[[-29  32  19 -10  31   9   1  16 -24  13  23  18  26]
 [ -3  12 -16  11  32  25  26 -19 -25   9 -14 -20 -24]
 [ -2  25   1  24 -27  20  29 -24 -20 -25 -19 -20 -14]
 [-11  26  25  14  24 -23  26 -23  21 -29 -28  -9 -11]
 [ 21 -11  -1  14 -33  22  15 -21 -27 -29  24 -13  -8]
 [-24  32  31  11 -30 -20  17 -15 -31 -14  20  18  12]]
:
[[-29  -3  -2 -11  21 -24]
 [ 32  12  25  26 -11  32]
 [ 19 -16   1  25  -1  31]
 [-10  11  24  14  14  11]
 [ 31  32 -27  24 -33 -30]
 [  9  25  20 -23  22 -20]
 [  1  26  29  26  15  17]
 [ 16 -19 -24 -23 -21 -15]
 [-24 -25 -20  21 -27 -31]
 [ 13   9 -25 -29 -29 -14]
 [ 23 -14 -19 -28  24  20]
 [ 18 -20 -20  -9 -13  18]
 [ 26 -24 -14 -11  -8  12]]

[[ 8 27]
 [ 1 29]
 [12 29]
 [-7 33]
 [-8 -4]]
:
[[ 8  1 12 -7 -8]
 [27 29 29 33 -4]]

[[ 0  0  1 33 34 35 -2]
 [ 0  0  0  0  0 23  9]
 [ 1 20 34 35 34 34  0]]
:
[[ 0  0  1]
 [ 0  0 20]
 [ 1  0 34]
 [33  0 35]
 [34  0 34]
 [35 23 34]
 [-2  9  0]]

[[ 12  38  23   4 -34  -4  33  39  27 -40 -31]
 [  5 -28  18 -10 -38  36  20  28 -29  29  16]]
:
[[ 12   5]
 [ 38 -28]
 [ 23  18]
 [  4 -10]
 [-34 -38]
 [ -4  36]
 [ 33  20]
 [ 39  28]
 [ 27 -29]
 [-40  29]
 [-31  16]]

[[  5  14]
 [ -5  35]
 [ -6  27]
 [-13   3]
 [ 13   4]
 [ -9  29]
 [-14   0]]
:
[[  5  -5  -6 -13  13  -9 -14]
 [ 14  35  27   3   4  29   0]]

[[-24  -8 -11  26  -4  28 -18 -10   1  -2  16  20   3  -8   3   5]
 [  0  26  12 -16 -15 -14  -6  -7 -29 -28  -4  28  -5   8 -26 -25]]
:
[[-24   0]
 [ -8  26]
 [-11  12]
 [ 26 -16]
 [ -4 -15]
 [ 28 -14]
 [-18  -6]
 [-10  -7]
 [  1 -29]
 [ -2 -28]
 [ 16  -4]
 [ 20  28]
 [  3  -5]
 [ -8   8]
 [  3 -26]
 [  5 -25]]

[[-12  24  14]
 [-16 -17   2]
 [  9  35   9]
 [-15 -14   1]
 [-14 -12  -8]
 [-23 -25 -22]
 [ 20   8 -11]
 [ 18  22   1]
 [  2  15  10]
 [  8  15  -5]
 [ -7   4  16]]
:
[[-12 -16   9 -15 -14 -23  20  18   2   8  -7]
 [ 24 -17  35 -14 -12 -25   8  22  15  15   4]
 [ 14   2   9   1  -8 -22 -11   1  10  -5  16]]

[[ 10 -22 -17  33   4  -7]
 [  1 -31  -1  -1 -18  15]
 [ 12 -15  23 -16  27 -20]
 [ -6 -27  22  14  31  16]
 [ 18 -21 -17  10 -19 -31]
 [ -1 -16  10  28   1 -38]]
:
[[ 10   1  12  -6  18  -1]
 [-22 -31 -15 -27 -21 -16]
 [-17  -1  23  22 -17  10]
 [ 33  -1 -16  14  10  28]
 [  4 -18  27  31 -19   1]
 [ -7  15 -20  16 -31 -38]]
